Each row is where one point has got to under a steady rotation. How many ticks took it there?
The counts run from 0 to 169.
[-2.76 -1.41  2.96  1.09 -1.92 -2.60  2.17  2.76 -0.98  0.04 -3.09 -0.86
 -1.46  0.40 -0.08 -0.35  0.22 -0.73 -2.97  3.09 -0.31  1.93 -0.34 -1.22
 -1.12  2.55 -0.53  2.96 -4.18  0.53  0.95 -0.09 -2.32 -1.59  0.16]
115
[-0.98  0.91 -2.95 -3.94 -0.57  1.43  0.68 -1.59  2.64 -0.28  2.11  2.33
 -1.27 -1.73 -2.46  2.80  1.98  2.72  3.29 -0.69  2.16 -0.68  3.43 -0.67
 -0.04 -2.10  1.92 -0.60  1.94 -1.76 -0.88  3.71 -1.17 -1.04  0.66]
86
[-0.72  1.09 -1.93 -2.67 -0.48  2.42  1.84  0.33  2.86 -2.28 -0.01  1.79
 -1.61 -1.46 -3.81  2.87  0.64  1.48  3.69  0.91  1.14 -1.16  2.22  0.25
 -0.67  0.12  0.44 -0.05  1.54 -2.88  0.72  2.23 -3.40  0.70  1.32]
87
[-2.35 -2.02  0.54  2.54  0.19 -2.28  1.48  0.80 -0.29  2.42 -0.75 -2.03
  0.33  0.62  0.78 -0.90  3.70 -0.39 -4.85  0.95 -0.20  2.44 -0.10 -0.52
 -1.45 -1.20  1.74  1.52 -2.58 -0.37 -0.57  0.91  4.33 -2.74  0.95]
117
[-1.71 -3.51  2.21 -0.92 -0.71  2.01  0.00  1.11 -1.33 -1.10  1.36  1.87
  1.25 -0.99 -0.17  2.67 -0.63 -3.92 -0.40 -2.86  2.90 -1.07  0.74 -3.26
  1.62 -0.74  1.36  0.32 -2.18  2.81  2.23 -2.27  0.26  0.21 -2.20]
73
[ 0.66 -1.12  1.23  1.31  1.88 -0.50 -0.51  3.57 -4.35 -1.07  1.27 -2.98
  1.49  2.14 -0.44 -2.57 -2.15  0.51 -0.84  2.16 -1.69 -2.93  1.38  0.52
 -0.95  0.44 -0.04  1.68 -2.04  2.41  0.13  0.39  1.83  3.25 -2.66]
50
[-1.35 -1.25 -3.00 -0.65 -1.85 -2.81 -3.06 -3.32 -0.29 -0.05  1.39 -2.15
 -0.83 -1.29  0.73  1.01  3.94  1.01 -0.50 -1.86 -0.59  0.42 -0.11  1.79
 -4.05 -2.56  1.61 -0.10 -0.68  0.20  2.14 -0.15  2.42 -3.52  0.99]
101
[ 0.05 -1.01 -0.09  0.15  3.63 -0.82 -2.33  1.04 -4.37  1.44  1.91  0.16
  1.75 -1.84  0.16 -2.47  0.97  0.27 -0.55 -2.51 -0.12 -0.48  0.98 -1.34
 -0.32 -4.31 -1.12 -1.48 -1.51  1.24 -1.54  0.85  4.55  3.30 -0.59]
52
[-1.40  1.11 -0.03 -2.07 -1.36 -0.63 -0.95 -0.25 -0.35 -2.01 -4.90  2.05
 -3.39 -2.09 -0.19  2.70  0.53  1.35  1.40  1.71 -0.82  0.82  0.25  0.93
 -4.48  0.04 -2.33  0.71 -0.91 -2.07 -0.04 -0.64 -3.80 -0.05  3.10]
104
[ 1.46  2.83  0.25  1.77 -1.25  0.61  1.15 -0.57 -1.00  0.70  1.58  0.48
  0.34  1.06  1.79 -2.53  1.44  3.23  1.14 -0.10 -1.89  2.29 -0.89  0.11
  0.78  0.21 -2.05 -2.80 -1.49 -4.02 -1.98  2.60  2.27  1.67  4.99]
37
[ 1.05  1.70 -1.58  0.16  0.19  0.29  0.49  2.36  0.53 -1.79 -1.67 -1.21
  0.00  0.18  1.25 -2.24  0.85 -0.04 -1.73  3.63 -0.70  0.65 -0.89  0.01
 -3.68  1.01 -2.49  0.58 -2.42 -3.37 -1.01  1.40 -0.13  1.19  6.35]
120
[-0.57  0.38  2.12  2.57 -1.46  0.89  0.92  2.22 -1.34 -0.95  2.08 -2.32
  0.03  2.22 -0.84 -1.47 -3.20  0.29 -0.62  4.34 -1.03 -0.03 -1.27 -1.93
 -2.69  5.17 -2.70 -0.06 -1.13  1.11 -0.78  0.71 -2.48  1.77  0.52]
131
[-0.79 -3.70  3.29  0.02  1.46  2.59 -2.37 -0.20  0.00  3.01  2.60  2.60
  0.76 -2.01 -1.65  0.85 -1.06 -1.92  0.50 -4.03  0.17  2.23 -1.63 -3.42
  1.96  0.00 -0.22 -1.45 -1.32  1.17 -1.05 -0.92 -1.96  2.38 -1.81]
155
[ 1.59 -0.13 -1.60  1.45  0.49 -0.28  2.27  2.91 -0.35  0.55 -0.89 -1.04
 -0.75  0.45 -1.81 -4.08  1.08 -0.60 -1.92  2.12 -2.07 -0.47  0.46  1.22
 -2.78  0.20 -0.55  0.85 -2.84 -5.36 -0.26  1.24 -2.68  3.69  2.96]
28
[-2.40 -3.28 -0.52  0.80 -1.32 -2.57 -0.03 -1.71  1.13  1.75  0.61 -3.71
  0.84  0.53 -3.23  0.03  3.49 -2.32 -2.00 -1.05 -1.28 -1.05 -2.00  1.06
 -2.81  0.87  2.84  1.60 -1.05  1.64  5.17 -1.08  0.55  0.18 -0.99]
8
[ 0.34 -1.43  1.03  1.58  3.57 -0.39 -2.24  1.70 -4.22  0.33  1.45 -0.84
  1.98  0.68 -0.93 -2.89 -0.15 -0.30 -1.79  0.21 -0.87 -2.16  1.59 -0.15
 -1.76 -2.29  0.40  0.34 -1.28  2.17 -0.07 -0.16  3.90  3.15 -2.30]
51
[-0.93  0.47  3.21  2.76 -3.37 -2.40  1.15  0.38 -3.14  1.32  2.50 -0.56
 -0.12  0.84  1.81 -2.79  1.59 -0.82 -1.87 -2.17  0.67  3.29 -1.87 -1.63
  1.12  0.29 -2.26 -1.63 -4.25 -0.65  1.36  0.70 -0.61  0.22  0.45]
31
[-0.12  1.33  3.72 -1.32 -2.66 -3.40  2.62  0.74 -3.44 -0.05 -2.20 -1.29
  0.36  3.42  2.12 -2.83  0.01  1.75 -4.05  2.07 -1.06 -0.24  1.02  0.66
  1.11  0.73  0.17  1.73 -4.08  0.53 -1.09  1.60 -0.26  1.05  0.20]
33
[-2.50 -2.27  4.16  3.43 -3.09 -1.74  1.73 -1.45  0.23  3.09 -1.44 -0.18
 -0.88  1.39 -1.35 -0.41  0.99 -0.48 -2.93  1.00 -2.65  1.88  0.15 -0.09
 -1.91  2.01  3.31  0.48 -2.43 -0.59 -0.84 -0.46 -1.40  0.02 -2.24]
24
[ 1.14 -1.87 -0.03 -2.96  3.22  2.66 -3.31  1.29  0.44  0.33  1.15 -0.07
  0.77 -1.15 -1.99 -1.38 -2.29 -0.53  0.44 -0.05 -1.84 -2.05  0.66 -0.62
 -2.02  0.19 -0.88  0.31 -0.30 -0.38 -2.30 -0.58 -3.90  5.43 -0.62]
153
[-1.73 -2.12 -0.59 -0.77  0.05 -1.27 -0.48 -0.83  0.92  0.55 -2.24  3.13
 -0.90 -3.24 -3.85  2.72  5.04 -1.47 -0.42 -1.82  1.51  1.25  1.37 -1.28
 -2.39 -3.45 -0.64 -0.41 -0.46 -0.62  2.93 -0.22  1.32 -0.29  1.61]
95
[-1.41 -0.26  0.48  0.53  1.33 -2.23 -0.91  0.81 -1.52  3.56  3.54 -1.80
  0.77  0.17 -0.32 -3.20  1.78  1.53 -3.68  0.36  1.13  1.47  0.50 -2.21
 -1.16 -0.32 -0.46 -0.77 -0.67  2.83 -3.82  3.39  1.90  0.45 -2.42]
134
[-3.37 -1.43  2.16  3.27 -3.30 -1.00 -0.19 -2.23  0.68  1.87 -1.87  0.38
 -2.79 -1.60 -0.14  3.44  0.88  0.15  0.75 -0.61 -1.61  4.07 -0.93 -0.91
 -2.96  1.75  1.43 -0.30 -0.85 -0.26  0.53 -0.36 -0.36 -3.75  0.59]
106
[-0.21 -0.32  3.26  3.84 -2.21 -1.59 -0.97 -2.69 -4.21  0.91  3.09 -0.64
  0.23  2.21  1.99 -1.72 -1.52  1.19 -1.59 -0.97 -1.25  0.49  0.80 -0.62
 -1.85  0.54  1.23 -2.34 -1.22  1.65 -1.65  0.22  2.80  0.33 -2.02]
41
[ 0.43  0.70  1.71  0.20  0.27  0.96 -0.12  0.73 -0.98  0.57  3.20 -3.85
  2.73  1.47  1.31 -1.15  0.12  3.13 -0.21  0.65  0.18  2.18 -3.80 -1.05
  2.84  3.18 -2.19 -0.62 -1.69  3.33  0.99  1.24  3.64  1.39  0.95]
140
[-0.07 -0.71  2.68  3.90 -2.74 -0.15 -1.53 -0.63 -1.19 -0.88  0.09 -0.04
  0.20  0.73  2.21 -0.95  0.54 -2.05 -2.53 -0.14  0.17  2.89 -2.66 -2.62
 -4.58  1.26 -2.95 -2.22 -2.78 -0.17 -0.35 -1.68  1.15 -0.97  3.27]
122
[-2.08  0.22 -2.46 -3.62 -1.67 -2.28  0.77  1.04 -0.15 -1.50  2.35 -2.43
 -1.48 -0.69 -1.68  0.91  2.63  0.59  0.02  0.48  2.58 -1.60  2.13  1.20
 -0.57 -0.99  0.91  2.29 -0.56  1.69  3.22  3.22 -2.59 -1.15 -2.55]
92
[-1.25 -1.56  2.46 -3.72  1.32  1.50  1.06  2.42  0.69  0.90  1.46 -1.25
  2.03 -0.01 -0.16  0.43 -1.27  1.34  0.63 -0.99 -0.05  0.65 -0.29 -0.69
  6.36  2.16  2.16  2.09 -2.78  2.08 -0.17  1.93 -1.66  1.34 -2.25]
157
[ 0.68 -1.68 -1.52 -0.47 -0.87  3.64 -1.04 -1.96  1.39 -3.03  1.77  2.50
  1.36 -1.59 -0.31  3.26  1.20 -2.22  2.68 -3.44  2.15 -1.26 -0.08 -1.59
 -0.60 -1.74  1.05 -2.61  0.01 -1.07  2.32 -1.60  2.06  0.52  3.72]
79
[-1.88 -1.57 -1.17 -1.92  0.35 -1.88  0.01  0.64  0.24 -0.95 -3.50  1.77
 -1.16 -2.42 -4.45  1.24  3.87 -1.30 -2.02  0.25  1.44 -2.11  3.00  0.43
 -4.16 -3.48 -0.18  1.43 -0.98 -0.55  2.27 -0.57 -0.39  1.28  0.15]
94
[-1.20 -0.54 -1.56  1.80  0.51 -2.37  2.47 -0.27  0.96  4.32  1.93 -2.83
 -0.90  1.47 -0.19 -3.63  3.10  2.56 -1.77  0.05 -2.60  1.29  0.39  0.72
  0.28 -0.54  2.31  0.30 -2.41 -2.33 -1.81  4.29 -0.15 -0.62 -0.30]
26
[-0.86 -2.01 -2.75  3.24  0.04 -0.92 -1.94  0.72  0.28  1.78  0.23 -1.19
 -2.09 -1.85 -2.03 -1.35  2.84 -2.86 -1.26  0.07 -1.39  0.51  0.15 -0.81
 -7.22 -1.49 -0.31  0.21 -1.40 -2.73 -0.59  0.14 -1.41 -0.46  1.31]
111
[ 0.26 -4.50  0.62 -2.55  3.03  2.52 -0.12  1.21  1.82  0.04 -0.22 -1.32
  2.64  1.46 -1.75 -0.59  0.16 -0.82 -1.69 -0.14 -2.24 -3.24  0.31  0.55
  1.34 -0.15  4.47  2.54 -1.52  0.68  0.50 -1.03  2.27  2.94 -1.13]
159
[-1.06  2.56 -2.78 -3.44 -1.29 -2.07 -1.93 -1.03 -0.47 -1.33 -2.43  0.59
 -2.00 -1.85  1.01  1.36  1.84  1.96  1.41  0.41 -0.48  0.70  0.99  1.40
 -3.19 -1.41 -2.27  0.83 -0.75 -2.51 -0.57  1.99 -3.55 -1.32  3.04]
103
[-0.95 -1.27 -1.75  3.09 -0.56 -1.46 -1.24  0.67 -0.08  2.66  1.32 -0.33
 -2.20 -2.72 -0.16 -1.00  2.94 -1.74  0.28 -1.65 -0.36  3.34 -1.32 -1.79
 -4.56 -1.65 -2.53 -0.75 -2.18 -2.60 -0.69  1.45 -2.34 -1.33  1.21]
112
[ 0.56 -0.89  1.71  1.53  0.28 -0.94  0.90 -1.07 -1.53  1.02 -2.06  0.92
  1.25  1.06  0.68 -2.78  2.22  1.31 -4.20  0.88 -2.05  0.53  1.88  0.27
 -2.16 -2.44  1.83 -1.42 -1.37 -2.55 -2.50  0.12  4.97  1.10  2.36]
35
[ 0.27  0.88  0.97 -2.26  0.68 -0.07 -0.98  0.89 -1.64 -1.81  2.13 -4.87
  2.99  2.39  1.81 -1.88 -1.75  3.29 -0.91  2.17 -0.50 -0.67 -2.31  0.60
  1.62  2.97 -1.46  0.93 -1.84  3.78  1.04  1.12  1.94  1.81  0.44]
141
[ 0.08 -0.86  0.53  0.46  1.23  1.50 -1.79 -1.21 -2.91  0.19  2.40 -2.57
  2.65  0.91  3.17  0.59 -1.81  2.40  2.44 -1.59 -1.42  0.14 -1.06  0.01
  2.38  0.20  2.48 -0.53 -0.97  2.48 -0.53  0.74  6.14 -0.26 -0.21]
58
[ 0.10  0.32  3.96 -2.31  1.30  2.98 -1.17 -0.38  0.02 -0.21 -1.60  0.08
  0.95 -0.20  0.42  1.63 -4.10  3.49  2.03  1.34 -2.21  1.18 -1.63 -1.70
  1.87  4.09 -1.86 -0.84 -0.42  1.13 -2.18 -0.66 -1.46  3.15  1.75]
147
[-0.86 -0.42 -0.86 -2.09 -2.17 -1.74  0.31 -1.99  1.28 -0.23 -2.74 -3.58
 -0.52  3.08  1.43  0.01  0.31  2.36 -1.34  2.55 -4.33 -1.22 -0.63  3.30
 -2.02  2.35  3.66  2.51 -1.92 -1.73  0.34  0.57 -1.52  0.23  1.36]
17
